In the rows, 128 means zero.
One hidden turn or mirror swaps the rows below in pairs. Which row is each named row swapped with?
J_821: [123 135 117 153 137 100 129 169 155 135 145 119 166 162 138 142]
J_147: [163 113 116 129 118 113 164 162 139 145 144 120 131 127 160 148]
J_800: [155 125 178  88  99 125 104 150 159 119 140 110 145 157 114 151]
J_215: [135 124 126 132 111 115 101 146 140 112 152  90 163 159  90 108]
J_725: [129  98 154 112 113 127 101 132 162  95 136 105 119 170  92 133]
J_412: [172  89 133 146 108 156 160 151 178 124 151 100 143 161 114 150]
J_410: [151 102 121 152 143 139 124 103 136 141 112 117 131 116 113 144]
J_401: [137 130 120 128 120  93 132 171 143 149 125 122 121 144 158 169]
J_513: [152 101 108 148 139 136 130 103 149 143 108 111 131 117 106 144]
J_95: [156 110 119 158 149 124 157 120 147 137 107 115 130 111 116 148]
J_615: [113 149 113 159 135 116 111 150 145 145 149 107 157 163 130 131]
J_805: [171  96 142 135 116 161 157 143 184 121 151 100 141 154  97 148]
J_342: [174  91 143 133 103 172 141 139 155 126 147 104 149 161  99 148]
J_585: [158  99 155  91 113 137 116 120 142 143 157 114 142 122 120 124]
J_938: [119 128 158 135 123 145 125 148 180  86 162 117 138 140 153 131]
J_435: [147 119 102 151 137 149 149 113 152 146 115 102 128 115 125 148]
J_238: [169  74 155 135 112 147 136 135 166 121 141 110 150 162 108 168]
J_63: [139 109 135 125 133  98 123 162 127 137 147 124 125 143 130 194]
J_532: [135 124 173 101 116 141 102 131 145 131 152  98 141 127  98 168]
J_493: [116 136 112 146 143 115  94 142 139 135 150 123 158 160 142 141]
J_67: [129 132 161  92  91 151 101 147 162 117 128 121 112 128 121 144]
J_521: [158 109 114 159 142 139 132 113 130 139 105 126 127 124 115 156]
J_518: [137 129 127 126 104  96 114 132 146 117 149 100 154 139  80 109]
J_73: [174  80 133 142 102 156 153 146 176 114 140 106 141 158 112 157]
J_438: [131 125 168  85 104 143 104 139 170 130 153 102 121 132 122 133]
J_252: [119 132 163 127 115 161 103 136 155  94 144 123 143 130 140 122]
J_912: [133 135 117 121 122  86 128 179 167 151 123 120 130 147 125 164]
J_652: [140 121 106 148  90 107 154 174 135  93 127 118 141 147 132 129]
J_176: [120 123 179 146 116 141 119 146 164  87 148 123 137 145 145 133]
J_587: [125 132  88 146 124 114 143 155 152 116 113 102 101 155 131 142]
J_9: [134 126 132 159 110 111 142 158 139  72 123 112 129 127 143 124]
J_98: [127 135 144  98 114 157 129 142 161 129 168  90 109 114 117 153]
J_643: [142 166 116 120 122 109 138 157 147 140 112 108 125 126 147 153]
J_961: [146 131 125 153  80 113 148 158 134  81 129 121 125 134 131 130]
J_498: [126 117 137 115 105 114 111 127 145 102 136 108 151 128  86 102]
J_408: [137 143 124 140 120 120 155 174 146 135 138 102 125 128 142 189]

J_438 pairs with J_401
J_805 pairs with J_521
J_532 pairs with J_408

